[2 6 4 4 5 3 6 6 4 7 6 5 3 4 3 4 6 5 3 6 7 7 4 4 4 6 4 3 9 3 6 9] 0 1
[5 2 7 2 3 2 6 3 5 4 3 7 9 6 7 2 3 6 2 4 4 1 6 5 6 6 5 6 2 6 2 3] 2 3
[3 5 2 5 3 6 3 3 5 2 4 4 4 3 5 7 1 6 4 6 8 3 6 4 6 7 0 3 2 3 6 6] 4 5
[5 4 5 4 5 5 2 5 4 2 5 5 6 7 4 7 4 3 5 6 2 7 7 4 4 7 4 4 4 5 3 4] 1 6
[5 4 7 2 5 3 5 3 6 4 3 4 9 7 5 6 5 4 4 3 3 4 6 4 6 7 3 4 1 5 3 2] 1 2
[3 3 5 5 5 2 7 3 3 4 3 3 9 2 6 1 4 2 3 5 3 0 5 6 5 5 5 5 1 5 3 0] 2 5
[5 2 4 8 2 3 2 5 3 3 5 3 3 4 6 4 5 4 6 7 2 4 1 5 4 3 7 5 6 6 4 5] 1 6
[2 2 6 5 4 3 5 5 5 4 3 2 8 6 6 4 3 6 2 6 5 2 4 4 6 4 6 4 3 6 4 4] 2 6
[2 3 4 6 4 6 3 4 4 3 5 4 2 8 6 5 3 4 6 5 6 4 3 5 6 8 3 3 5 6 6 6] 5 0
[2 3 6 5 3 4 2 4 5 2 5 4 4 7 6 5 2 7 4 3 6 5 2 4 6 6 3 4 5 6 3 8] 5 7
[5 2 3 4 6 4 3 5 5 5 6 5 6 5 5 3 5 3 3 4 2 5 3 6 4 4 6 5 5 5 4 1] 4 5
[5 3 6 2 6 5 4 6 6 5 6 5 6 7 5 5 7 4 4 4 5 6 5 4 3 5 4 5 4 5 5 4] 1 4
[4 3 5 5 3 7 2 3 6 3 4 5 7 6 8 4 4 6 5 8 5 7 6 4 7 6 4 4 3 3 4 6] 3 6
[3 4 4 4 3 1 7 4 4 7 3 2 6 3 5 3 4 7 3 4 6 1 1 5 6 3 6 5 4 7 5 5] 2 1
[5 1 8 5 6 8 0 4 4 3 5 8 6 8 7 3 5 5 3 7 3 7 7 3 3 5 5 5 4 5 4 7] 3 6
[0 1 5 6 4 2 5 3 5 5 3 4 8 6 8 3 3 5 2 3 5 3 1 5 7 4 5 5 3 4 4 4] 2 7
[4 2 5 5 4 3 4 5 4 4 4 3 7 6 4 4 6 5 4 4 3 4 4 4 5 5 6 5 3 5 3 5] 2 6
[2 5 4 9 2 8 1 3 6 3 2 4 5 4 7 6 2 5 0 6 7 6 4 3 7 3 3 3 5 2 3 7] 7 4
[1 4 4 7 4 4 4 5 5 4 6 5 3 7 5 5 3 6 2 5 6 6 3 4 6 6 5 2 7 3 5 7] 0 7
[4 6 3 3 3 6 4 3 5 4 3 3 4 4 4 5 2 4 3 7 5 6 6 5 6 6 2 3 5 3 6 7] 4 0
[3 3 5 6 4 3 3 5 4 3 3 2 6 6 6 4 4 4 3 6 4 4 2 4 4 4 5 4 5 6 4 4] 6 2
[7 5 6 5 6 6 7 5 3 4 6 5 4 0 2 4 8 3 4 5 3 4 7 5 0 3 5 3 4 4 2 2] 4 5
[2 4 6 3 6 7 3 5 7 3 2 4 5 8 6 7 5 5 1 9 7 9 7 3 3 4 3 4 6 3 5 7] 1 6
[4 2 5 7 8 4 3 4 5 2 6 6 4 4 7 3 5 2 5 4 1 2 3 5 1 7 5 6 2 4 4 0] 5 4
[2 3 4 3 3 2 6 5 3 6 6 4 5 6 5 4 5 5 2 5 5 4 4 6 5 7 6 2 6 4 6 7] 0 2
[2 3 5 8 5 6 2 3 5 2 5 6 4 4 6 4 2 3 2 5 5 2 3 5 4 6 2 3 2 4 3 3] 5 7
[4 5 6 7 4 6 2 6 4 3 4 4 5 4 4 5 5 5 4 8 5 5 5 4 4 4 5 3 5 5 4 6] 6 4
[1 2 5 5 4 4 3 4 5 2 6 5 3 8 7 5 1 6 4 3 7 3 3 5 7 5 2 4 5 6 4 8] 5 7
[3 1 3 7 3 0 5 4 2 5 5 4 5 1 5 2 4 5 6 3 3 0 2 7 6 3 7 6 4 7 4 4] 1 2
[5 8 2 5 3 4 5 4 4 4 4 0 4 1 2 7 5 5 6 6 6 5 5 4 5 4 2 2 4 3 6 4] 3 4
[2 5 5 7 6 5 2 3 5 2 6 5 6 7 5 5 3 5 2 5 5 5 4 3 6 5 3 3 5 3 2 6] 7 0
[3 2 5 3 3 1 8 4 4 6 3 2 7 4 5 2 4 5 3 5 6 1 2 7 6 1 6 6 4 6 5 5] 2 1
[1 4 5 7 4 5 2 5 5 5 5 5 5 8 7 5 3 5 1 4 6 8 3 4 7 6 4 2 8 3 4 8] 7 0
[5 2 8 4 5 5 4 5 6 5 5 8 6 7 6 2 3 6 3 3 5 3 6 5 5 5 6 6 3 7 2 4] 3 2
[6 6 6 3 5 4 4 2 5 3 5 5 7 4 5 5 4 6 6 3 6 3 5 3 6 3 4 5 3 6 1 5] 0 5
[5 3 5 9 5 2 5 5 3 8 6 7 2 4 4 1 6 6 4 3 6 2 1 7 2 0 8 7 7 6 5 6] 1 3
[4 3 6 3 5 6 5 5 6 7 4 7 5 6 6 4 5 6 3 5 7 6 6 4 3 3 4 6 5 4 5 8] 1 3
[3 0 6 5 3 3 4 3 4 3 4 2 8 6 5 4 4 4 2 6 4 3 5 4 6 4 7 3 3 6 5 5] 2 6
[6 3 6 3 4 2 7 5 4 7 4 3 8 2 5 1 7 5 3 4 2 4 6 5 4 2 8 5 3 5 4 2] 5 2
[2 4 6 5 4 3 3 6 4 5 4 5 3 7 6 5 2 6 5 3 7 5 3 5 8 5 5 4 7 5 4 8] 5 7
[0 2 4 7 3 6 1 3 6 4 3 4 5 7 9 4 0 4 1 5 5 6 1 5 8 4 4 4 4 1 4 4] 7 4
[7 7 5 4 4 4 7 4 4 6 3 3 5 3 3 4 7 5 4 5 4 5 6 4 5 0 7 6 3 4 5 1] 5 0
[3 3 3 5 4 6 0 3 5 3 2 5 5 6 7 6 2 4 3 7 4 6 3 4 7 4 4 4 4 3 5 5] 4 6
[1 1 4 7 5 5 2 3 5 3 3 4 5 8 8 4 0 5 3 5 6 6 0 4 7 5 5 4 5 3 4 3] 7 4
[5 6 3 4 2 6 6 3 6 5 2 3 5 5 4 8 2 7 3 5 7 5 6 4 8 3 4 4 5 4 6 8] 4 5
[2 3 5 8 5 6 1 3 5 3 6 4 5 5 6 5 2 5 3 4 5 5 3 3 4 6 3 4 4 4 3 5] 7 5
[2 6 5 4 5 4 5 5 4 4 7 6 4 7 4 5 5 5 5 3 6 5 4 5 5 8 3 2 6 5 4 9] 0 5
[3 3 6 3 3 3 7 3 5 5 3 3 7 5 5 4 4 5 2 5 7 2 4 5 5 3 4 4 3 4 4 5] 2 1
[4 6 2 6 3 5 6 3 5 7 4 3 2 1 4 3 4 6 4 7 8 5 2 5 5 1 4 5 8 2 6 8] 1 4
[1 6 3 2 2 1 7 2 5 4 3 0 7 2 6 4 3 4 5 6 6 3 3 5 8 6 4 3 2 3 4 4] 3 2
[7 5 7 2 7 4 4 6 5 3 5 6 7 7 5 5 6 4 5 2 1 4 7 4 3 8 5 5 4 6 3 2] 1 4
[2 4 4 6 6 1 5 5 3 6 5 2 4 6 4 3 5 2 6 3 3 3 0 6 4 3 6 6 5 4 5 1] 4 3
[2 4 6 4 3 0 8 4 5 5 4 3 7 6 5 4 2 7 4 3 6 3 3 6 7 5 5 5 4 8 4 6] 2 5
[2 3 6 5 3 7 0 3 5 1 3 5 8 7 9 5 3 6 4 7 4 9 7 3 7 7 3 3 3 3 6 7] 3 6
[5 1 7 3 5 4 6 5 4 5 3 7 8 5 5 2 3 6 3 4 3 1 5 5 4 4 6 6 3 7 3 3] 2 3
[6 4 5 6 7 4 5 7 4 4 5 5 3 6 2 6 6 2 6 3 2 3 4 5 3 5 6 4 6 7 4 2] 3 1
[4 3 6 2 4 2 6 3 3 5 3 3 9 5 6 3 3 4 4 3 2 1 6 5 7 8 5 4 1 6 4 2] 2 1
[4 3 4 8 4 4 3 5 2 3 6 3 4 4 4 4 4 5 6 6 3 5 2 5 5 3 6 6 6 6 4 5] 1 6
[1 2 4 6 5 5 3 5 5 5 5 5 2 7 5 4 3 4 2 4 5 7 3 4 6 4 5 2 6 3 5 7] 7 0
[2 2 4 9 5 5 2 5 4 3 4 3 3 5 5 4 4 5 2 8 5 7 2 3 4 1 7 4 7 4 6 6] 6 1
[5 1 7 7 6 7 1 5 5 3 5 6 4 8 7 3 5 6 3 6 4 7 6 3 3 3 6 5 5 5 3 7] 6 3
[2 3 5 2 3 2 6 3 5 5 3 2 8 5 6 3 2 5 3 4 6 2 5 5 7 6 4 4 2 5 5 4] 2 3
[5 5 3 4 2 3 7 6 3 8 3 3 3 4 4 4 8 4 3 5 3 7 4 6 5 2 7 3 7 3 6 3] 5 0
[1 3 6 3 4 1 6 4 4 5 3 4 6 6 5 3 1 6 4 3 6 1 3 6 7 5 5 5 3 7 4 5] 2 5
[4 7 4 1 5 8 5 3 7 3 0 3 7 6 6 8 1 5 2 8 7 7 8 2 7 6 1 3 2 0 6 6] 1 4
[2 3 4 7 3 6 3 3 5 3 3 4 6 5 9 4 1 3 2 6 5 6 3 3 7 5 4 4 3 2 5 6] 7 4
[4 3 6 5 5 7 3 5 6 4 4 4 6 7 5 5 4 5 3 8 6 7 4 3 4 3 5 5 5 4 6 6] 6 1
[3 2 6 6 4 4 4 4 4 3 3 4 6 6 5 4 4 4 3 7 3 4 4 4 5 5 6 5 4 6 4 5] 6 2
[9 5 7 7 7 4 7 8 3 6 6 6 1 3 0 4 9 4 4 3 3 3 6 5 0 3 5 4 7 7 1 4] 3 4
[3 4 2 3 4 5 4 4 5 6 3 2 8 4 6 3 3 4 3 5 2 7 4 4 8 2 6 5 5 4 7 2] 4 5
[5 5 4 7 2 2 6 5 3 7 5 3 3 2 4 2 5 5 5 4 4 4 3 6 4 1 7 6 7 6 5 4] 1 5
[3 7 5 8 3 7 4 4 5 3 5 5 4 2 4 6 4 6 3 5 6 6 6 4 4 4 2 3 5 2 4 7] 4 7
[4 0 4 7 3 5 3 7 5 4 2 2 3 8 5 4 3 3 4 6 5 6 1 6 4 2 8 5 5 6 7 3] 0 6
[5 7 4 2 3 3 6 3 3 7 2 2 5 6 5 5 4 6 4 4 4 7 4 5 8 3 5 5 6 4 5 7] 5 4
[1 2 4 6 4 3 2 3 6 4 4 4 5 9 9 2 1 4 3 4 3 5 0 5 7 4 5 5 5 4 5 3] 4 7
[2 2 6 8 4 6 1 4 5 3 4 4 5 8 7 5 3 5 2 7 4 7 3 4 5 3 5 5 5 4 4 6] 6 7
[5 4 5 7 7 6 4 5 5 5 5 9 3 6 5 3 4 4 3 5 3 2 4 4 1 6 4 5 4 5 4 4] 3 5
[3 5 6 3 5 8 4 6 6 6 4 7 5 7 5 4 5 7 0 5 8 5 4 4 2 2 4 7 6 4 4 8] 1 3
[6 2 6 4 7 4 3 5 4 6 5 7 4 7 4 4 6 5 3 2 3 3 3 5 2 2 7 6 6 7 3 3] 3 4
[3 3 3 7 5 5 4 4 6 5 5 4 3 2 6 2 4 4 4 6 6 2 1 4 2 2 4 5 5 2 6 4] 1 5
[6 5 4 6 4 4 4 6 3 6 5 4 6 1 4 3 7 3 5 5 1 4 6 3 4 4 6 4 4 4 4 1] 5 1
[2 4 7 3 6 7 3 5 6 4 3 4 6 8 6 6 3 4 1 6 7 8 6 3 6 5 3 4 4 2 4 5] 1 7
[4 6 5 2 4 8 4 4 7 4 2 4 6 5 6 7 3 4 2 7 6 7 8 4 6 6 1 4 4 3 5 4] 1 4
[2 2 6 5 6 3 5 2 5 3 6 3 6 5 7 4 1 4 4 4 7 0 3 5 5 8 2 5 3 6 4 5] 5 2
[7 5 5 4 3 2 7 4 3 7 3 3 8 3 3 3 8 4 2 5 2 6 5 6 5 2 8 6 5 5 4 3] 5 2
[6 4 5 7 7 6 4 5 4 3 7 5 4 2 4 4 6 3 5 5 3 3 7 5 1 6 3 4 3 4 3 1] 5 4
[3 3 6 4 7 3 3 5 4 5 7 5 4 9 5 3 6 5 3 4 3 6 4 5 5 6 5 5 7 6 4 6] 4 0
[2 1 5 8 3 4 2 5 4 5 3 3 2 6 7 4 3 4 2 5 6 4 2 5 6 3 6 5 5 3 5 4] 7 0
[4 4 7 8 4 5 3 5 4 3 6 5 4 5 6 3 3 6 3 4 4 6 3 3 5 4 4 4 5 4 3 6] 7 4
[1 3 4 7 5 6 3 4 6 4 4 4 4 6 8 3 2 5 1 5 7 6 1 4 6 2 4 6 6 2 4 7] 7 1
[4 1 4 6 2 0 8 3 2 6 6 3 6 2 6 2 2 4 4 3 4 0 1 6 7 4 7 6 3 8 5 2] 2 1
[5 3 8 4 4 2 7 7 3 6 6 5 5 4 3 3 7 6 5 3 4 1 6 5 2 5 5 5 5 7 2 4] 4 2
[7 2 6 5 6 4 7 6 3 6 5 4 5 5 3 3 6 3 3 3 4 1 3 6 3 2 7 6 5 7 4 2] 3 2
[5 2 6 9 4 7 1 4 5 1 2 3 6 5 6 5 4 4 5 8 4 5 4 2 4 1 5 5 4 5 5 3] 6 0
